Each row is where one point has got to under a steady rotation. How many ticks took it there?
The counts run from 0 to 260.
[ 2.54 -1.37 -0.82 -2.24  0.29 -1.32  4.35  1.35  2.37  2.81  2.32  3.31
 -2.50 -2.80 -2.55  1.10  1.06 -0.29 -0.09 -0.69  0.47 -0.93  1.48  2.64
  1.45 -2.27  2.24  1.18 -1.11 -2.20 -2.47  0.38 -0.93 -0.52  1.67 -0.92
  0.05  1.50  0.60 -1.54 -1.34 -1.98  0.05  0.15  0.59 -1.03  0.99 -0.54
  2.43  0.28  1.07 -1.63 -1.71  2.03] => 174
[ 2.33 -0.76  0.08  1.87  1.84 -2.45  1.52 -0.22  1.53  1.37  1.66  1.56
 -2.41 -1.59 -1.63 -0.54  0.97 -2.84 -1.48 -1.47 -1.79  0.89  1.02  0.59
 -0.58 -1.51  0.95 -0.34 -2.20 -3.59 -6.23  1.31 -2.87  2.02  0.12 -0.83
  1.53 -0.12 -1.15 -2.29 -0.38 -0.95  1.13  1.44 -0.26  0.53  0.41 -1.50
  0.75 -1.50  0.32 -0.77  0.91  0.10] => 37
[ 1.79 -0.39 -1.19  1.43  3.18 -0.08  1.12 -0.02  2.31 -0.59  1.84  2.69
 -3.41 -1.01 -2.09  1.04  0.66 -0.29 -0.04  1.58 -0.21  0.80  1.02  0.65
 -0.49 -1.16  2.84 -0.16 -0.19 -2.80 -4.04  0.81 -0.94  1.75  1.28 -0.90
  0.23 -0.96 -1.51  0.36  1.44 -2.79 -0.02  1.78 -2.20 -1.59 -0.53  2.52
  0.59 -3.12 -0.83 -2.31 -1.00  1.19] => 52
[ 1.91 -0.27  1.00  1.58  0.15 -0.39  2.58 -0.79  1.90 -1.29  1.02  1.06
  1.58 -2.34  0.75 -1.23  1.88 -3.06  0.49  1.16  0.95  0.28 -0.38  0.83
 -0.39  0.36  1.81 -0.67  0.11 -4.24 -2.78  1.28 -3.89  3.22  1.58 -0.59
  0.79 -1.29 -1.83 -2.68 -1.12 -1.46 -0.51  2.07  2.96 -0.40  0.43 -1.33
 -0.51 -1.01  2.29  0.90  0.74 -1.77] => 17
[ 2.14 -2.74 -0.01 -0.88  1.10 -2.14  0.85 -0.24  3.16  1.86  1.94  3.67
 -3.39 -3.34 -0.51  0.65  1.12 -1.32 -0.50 -0.23 -0.15  0.12 -0.08  1.39
 -0.70 -2.30  1.42 -0.62 -0.92 -2.87 -3.13 -0.23 -0.37  1.46 -0.30 -1.60
 -0.18  1.37 -1.06 -1.45 -2.48 -1.97  1.08  0.53 -0.65  0.84  0.40 -3.20
 -0.14 -0.37  1.97 -0.50 -0.47  1.77] => 43
[ 1.08  0.67  0.53  0.40  0.14  1.31  1.18  3.44 -0.81  1.86  0.99 -1.26
 -1.37  1.41 -1.72 -0.12 -1.53 -2.78 -1.06  2.30 -0.88  0.81 -2.33 -0.65
 -0.31  2.14  0.29  0.96 -0.35 -3.78 -1.90 -0.06 -3.83  1.44  4.63  0.66
  0.98  0.33 -1.49 -1.38 -0.13 -0.26 -0.67  2.00 -0.18 -0.14  4.02 -1.44
 -0.51  0.53 -0.44 -1.37  1.21  0.25] => 226
[ 1.83 -0.29 -1.36  1.50  2.28  1.18  0.88  1.79  1.49  1.92  1.92  2.81
 -3.86 -1.80 -2.63  0.16 -0.71 -0.64 -0.88  0.93 -0.44  0.73  0.61  0.02
  0.46 -0.23  1.25  0.16  0.24 -3.20 -3.63  1.47 -2.37  1.76  2.16  0.34
  0.07  0.37 -0.92 -0.58  1.12 -2.27  1.59 -0.41 -2.69 -2.16  2.10  0.99
  0.16 -1.30 -1.83 -2.57 -1.33  2.24] => 57
[ 1.80 -0.98 -2.33 -2.00  1.10 -0.66  0.83  2.16  2.11  2.19  3.33  1.56
 -1.09  1.16 -0.25  0.30  2.80 -1.54  0.15  0.79 -1.93  0.80 -0.42  1.78
 -0.16 -1.52  2.07  1.97 -1.30 -1.93 -3.50  0.13  0.18  0.82  1.74  0.03
 -1.52 -1.27 -0.39 -2.41 -1.65 -2.35 -0.32  2.67 -0.26  0.91  1.95 -3.88
 -1.48  1.82 -0.32  0.05  1.05  1.35] => 137
[-0.43 -2.68 -0.91 -1.81  0.64 -1.43 -1.26 -0.31 -0.12  1.05  0.87  3.13
 -2.99 -1.74 -1.52  3.15  0.58  0.74 -0.34  3.82 -1.44  0.75 -1.39  0.62
  0.25 -0.98  1.79  0.15  0.67 -1.28 -0.81 -2.07 -0.55  2.96  1.57 -2.52
  0.69  0.65 -2.54 -1.72 -1.19 -1.60  1.06 -2.08 -0.83  0.86  2.59  0.71
  0.04 -0.91  2.66 -3.26  0.52  2.51] => 65
[ 0.68  1.34  0.24 -1.02  1.15  0.36 -0.21  2.45  1.87 -1.19  1.03  0.83
 -2.04  1.24 -1.78  2.98  1.26 -0.36  0.46  5.45 -0.03  0.67 -1.87 -1.09
 -1.55  0.78  2.53  2.76  0.80 -2.26 -2.04 -1.78 -0.91  3.14  2.54 -1.39
  2.95 -1.68 -1.62 -0.68  0.53 -1.87 -1.99  0.74 -0.54  1.20  0.72 -0.17
  0.58  0.52  0.49 -1.73 -2.14 -0.45] => 217
[ 0.75 -1.53  0.76 -1.76  0.07 -3.46 -1.16 -1.34  0.82  1.01 -0.90  1.21
 -4.39 -1.56 -0.95  2.61  1.49 -0.48 -0.93  3.27  0.38 -1.07 -1.54  1.42
 -0.84 -1.90  2.73  1.06  0.32 -2.55 -1.62 -1.84 -0.28  2.41  0.93 -2.75
  2.31 -0.65 -2.48 -0.12 -1.44 -1.04 -0.57 -0.88 -0.19  1.74  2.11  0.33
  0.91 -0.16  2.06 -3.24 -1.02  1.36] => 197
[ 1.25  0.20  0.47  0.25  1.05 -1.57  0.15 -0.63  0.36  0.55 -0.24 -0.02
 -4.68  1.21 -2.35  2.21  1.16 -1.31 -1.38  2.63  0.12 -1.85 -1.01  1.78
 -0.81 -1.09  3.56  1.74 -0.06 -2.92 -2.39 -0.70 -0.05  0.97  3.02 -1.25
  1.64 -1.30 -1.74  1.60  0.41 -1.53 -1.65  1.63 -1.14  0.01  1.98  2.83
  1.34 -1.46 -0.25 -3.41 -0.93  0.47] => 200
[-0.80 -2.10 -0.31 -1.09  0.35 -0.86  0.85 -1.18  0.90  0.45  3.71  1.85
  0.03 -2.64  1.30  1.02  1.56 -0.27  0.61  3.21  0.41  1.12  0.10  2.42
 -1.82 -1.24  1.81 -1.59 -2.77 -4.44 -1.58 -2.08 -2.67  1.51 -0.56 -0.74
  1.23 -0.57 -2.15 -3.05 -0.28 -1.83 -0.18 -0.18  1.15  0.51 -0.01 -2.29
  1.23  0.35  2.86 -0.66  0.54 -0.02] => 28
[ 0.14 -0.40 -0.42  0.32 -1.81  0.49  0.98  0.99 -0.98  1.54 -0.37 -0.69
  0.99 -1.22  0.71 -0.99  1.24 -3.21 -0.79  2.24 -0.80  0.08 -1.24  1.38
  0.33  1.45  0.83  1.15  0.56 -3.86 -1.21  0.95 -3.59  2.52  3.76 -0.33
 -0.11 -1.50 -1.85 -3.43 -1.65 -1.02  0.04  0.05  2.05  0.44  4.67 -2.57
 -1.56  1.55  0.76 -1.10  1.55 -0.09] => 2
[ 0.86 -2.08 -0.36  0.50  2.46 -0.17  0.00 -2.01  1.57 -0.69  2.52  3.10
 -2.75 -1.99 -0.02  1.11  1.27  0.52  0.68  2.50  0.62 -0.04 -0.36  1.62
 -0.79 -1.48  2.38 -2.19 -0.18 -4.22 -1.52 -0.65 -0.72  2.03  0.81 -1.41
 -0.51 -0.33 -2.52  0.06  0.53 -2.53  0.14  0.87 -1.15 -2.00  0.33  2.24
 -0.48 -3.31  1.57 -2.13  0.31  1.76] => 50
[ 0.45 -0.63 -1.64 -0.72  2.26 -2.40 -2.52 -0.72 -0.69  0.74  3.46 -0.65
  0.22 -0.82  1.47  0.32  1.90  0.29  1.20  2.32  0.24  1.27 -0.99  0.72
 -1.72 -1.73  1.84 -2.07 -2.30 -3.40 -1.78 -0.11 -3.63  3.23  0.23 -0.96
  0.58 -1.35 -1.98 -2.44  0.79 -0.76  0.12  1.75  0.50  0.18  1.64  0.26
  0.87 -2.53  2.96 -0.58  2.51 -0.46] => 256
[ 1.03  0.17 -0.15  0.73 -1.13 -0.23  0.39  1.03 -0.32  1.12 -1.09 -0.27
  0.42 -1.52  0.01 -0.96  1.66 -3.40 -0.75  1.96 -0.80  0.99 -0.75  0.61
  0.04  1.28  0.89  1.96  0.86 -2.63 -2.38  1.09 -3.60  3.60  2.90 -0.71
  1.00 -2.31 -1.70 -3.77 -1.74 -0.61  0.52  0.26  2.60  1.30  3.74 -2.53
 -1.20  1.47  0.73 -0.88  0.82 -1.02] => 1
[-0.29 -0.81 -2.34 -1.58  0.57 -0.07  2.91  2.01  0.54  1.65  4.68  2.81
  0.54 -0.58 -1.45  2.29  1.46  0.69  0.47  2.18 -1.93  1.35  2.33  1.65
  0.78 -1.18  2.53  1.31 -2.69 -2.13 -3.14 -1.01 -0.87  0.74  1.49 -0.47
 -0.16 -0.92 -1.18 -3.69  0.23 -2.22 -0.28 -0.38  0.11 -0.02  0.82 -0.69
  1.90  0.25  0.63 -1.74  0.49  1.29] => 158
[-0.09 -1.57 -0.07 -1.58 -1.24  0.40  2.61  0.89 -0.59  1.05  1.94 -0.19
  0.81  0.32  0.83  0.99  2.27 -1.88  0.22  3.13 -0.47 -0.95 -1.20  3.54
 -0.52 -0.21  2.72  0.82 -0.76 -3.92 -0.21 -2.11 -0.80  0.02  3.52 -0.34
 -0.27 -0.95 -1.79 -2.42 -1.55 -2.19 -2.02  2.01  1.95 -0.14  2.41 -2.47
 -0.97  1.49  1.79 -0.87  1.73  0.17] => 8
[ 0.82  0.53 -2.09 -2.17  2.42 -2.29 -1.23  1.90  0.81  1.78  4.91 -0.20
 -0.38  0.34 -0.16  1.41  2.14  1.23  1.64  2.39  0.15  1.23 -0.09  0.25
 -1.68 -1.92  2.05  0.79 -3.41 -2.12 -3.11 -0.76 -2.23  2.00  0.20 -0.96
  1.37 -1.42 -0.75 -2.49  1.35 -0.56 -0.88  2.02 -0.44  1.30  0.56 -1.50
  2.43 -1.29  1.65 -0.15  0.72 -0.21] => 254
[ 1.39 -0.62  0.30 -0.19  1.16 -2.31  1.26 -2.02  1.73 -0.74  0.53  2.67
 -1.83 -3.98 -1.01  1.53  1.77  0.89  0.79  2.02  1.69 -0.31  0.91  1.38
 -0.02 -1.96  3.35  0.15  0.37 -2.47 -1.88 -0.10 -1.93  2.83  0.38 -2.09
  1.89 -0.92 -1.37 -0.97 -0.11 -1.22 -0.05 -0.54  0.99 -0.37 -0.40  2.08
  2.85 -2.53  2.23 -2.59 -2.31 -0.41] => 181
[ 3.00 -0.23  0.94 -0.17  0.50 -1.66  0.74  1.56  0.43  0.06 -1.59  1.91
 -2.41 -2.25 -2.90  0.95 -0.12 -1.61 -0.32  0.49 -0.69  0.19 -1.47 -1.22
  2.44  0.32  0.90  0.84  2.19 -1.54 -1.87  1.68 -2.24  3.51  4.25 -2.10
  0.40  1.08 -1.15 -0.54 -1.88 -0.65  1.02  0.06  0.51  0.45  3.32  0.94
 -0.66 -2.38  2.64 -1.73 -0.33  0.88] => 75
[ 0.82 -1.58 -0.34  1.15  0.41 -1.88  2.52 -1.94 -0.91  0.35  1.18  2.20
 -0.19 -2.94 -1.05 -0.08  0.68 -1.69 -0.70 -0.56 -1.15  0.20  0.75  1.00
  1.63 -1.19  1.74 -1.21 -0.96 -2.94 -2.65  1.30 -3.13  2.34  2.09 -1.80
 -0.02  0.14 -2.52 -3.05 -0.93 -0.77  0.66  0.42  1.93 -0.93  2.11  2.31
  1.28 -3.20  3.12 -1.79  2.30 -0.20] => 166
[ 1.64  2.60 -0.01 -1.15  1.38 -0.31  0.97  2.75  0.01  0.13  1.03 -0.81
 -0.90  0.38 -2.44  1.96 -0.09  0.48  0.54  2.83  1.21  0.10 -0.37 -1.07
  0.05  0.19  2.76  2.34  0.15 -2.10 -1.51 -0.02 -2.89  2.31  3.90 -1.13
  2.33 -1.42 -1.03 -0.03  2.09 -0.19 -1.51  1.37  0.40 -0.16  2.05  3.08
  3.14 -1.82  0.30 -2.38 -1.50 -0.93] => 89
[ 1.28  1.50 -1.54  0.95  2.30 -1.19 -2.16  0.45  0.99  0.47  1.29 -1.04
 -0.93  1.07  0.30 -0.23  3.01 -2.25  0.45  2.78 -0.94  1.44 -0.18  0.07
 -1.94 -0.36  2.43  1.77 -0.86 -2.31 -4.23  0.63 -2.54  3.66  0.72 -0.66
  0.89 -3.99 -1.32 -2.21  0.96 -0.91  0.22  2.66  0.12  1.07  1.28 -1.05
  0.53 -0.69 -0.57 -0.22  0.94 -1.31] => 127
[ 1.13 -0.89  0.16 -2.11 -1.53 -1.30  1.90  1.30  0.98  1.73  0.91  0.84
  0.27 -0.97  0.09  0.92  2.33 -2.71 -0.13  2.06 -1.22  0.51 -1.36  1.66
  0.13 -0.13  1.67  2.21 -0.12 -2.39 -2.35 -0.81 -1.42  1.77  2.43 -0.90
  0.65 -1.49 -1.57 -3.60 -2.66 -1.18 -0.74  0.48  2.59  2.19  2.34 -4.49
 -0.63  2.54  2.29  0.05  0.97 -0.21] => 6
[-0.23 -2.00  1.01 -0.86  0.48 -2.13 -1.28 -2.42 -0.13  0.79 -1.13  0.67
 -3.92 -1.22 -0.47  1.96  1.20 -0.78 -1.31  3.72  0.62 -1.71 -1.87  2.21
 -0.98 -1.25  2.63  0.04  0.87 -3.42 -0.24 -2.09 -0.39  1.61  1.92 -2.13
  1.34 -0.95 -2.57  0.28 -1.41 -1.38 -0.44 -0.48 -0.08  0.33  2.53  1.81
  0.67 -0.95  2.27 -3.63  0.02  1.14] => 198
[ 1.83  0.68 -0.08 -3.58 -0.05 -2.75  0.51  3.40  0.18  3.90  1.28 -2.00
 -2.63  0.98 -1.66  1.65  0.41 -0.62 -0.10  1.93  0.89 -0.94 -1.55  1.14
 -0.52 -0.57  1.69  2.97 -1.25 -2.33 -1.36 -1.08 -2.05  0.84  2.98 -0.66
  2.10 -0.05  0.42 -0.82 -0.42  0.09 -1.12  0.87  0.32  2.07  3.54 -2.25
  2.39  1.61  1.28 -0.68 -1.07  0.07] => 100
[ 0.31 -0.93  1.15 -2.01 -0.08  0.81 -0.45  0.95  1.27 -0.20  0.52  1.31
 -2.24 -0.67 -0.19  2.02  0.61  0.03  0.68  5.75  1.53 -0.43 -2.92  0.76
 -0.89  1.04  1.51  0.50  1.97 -3.86  1.28 -1.99 -1.43  2.68  3.50 -1.18
  1.36  0.05 -2.31  0.16 -0.85 -2.36 -1.37 -0.65 -0.23 -0.23  2.71 -1.20
 -0.97  1.31  1.65 -1.98 -1.75  1.07] => 214
[ 0.42 -2.24 -0.99 -0.36  0.65  0.41 -0.71  0.92  0.59  2.38  1.07  3.48
 -3.10 -3.59 -1.05  0.48 -0.96  0.17 -0.83  2.03 -0.79  0.94 -0.81  0.40
  0.44 -0.33  0.13 -0.67  1.00 -2.78 -1.39  0.16 -2.41  2.66  1.64 -1.16
  0.04  1.42 -1.97 -1.52 -1.02 -2.07  2.60 -3.17 -1.70 -1.10  3.59 -0.99
 -1.22 -0.57  0.69 -2.90 -0.96  2.66] => 60
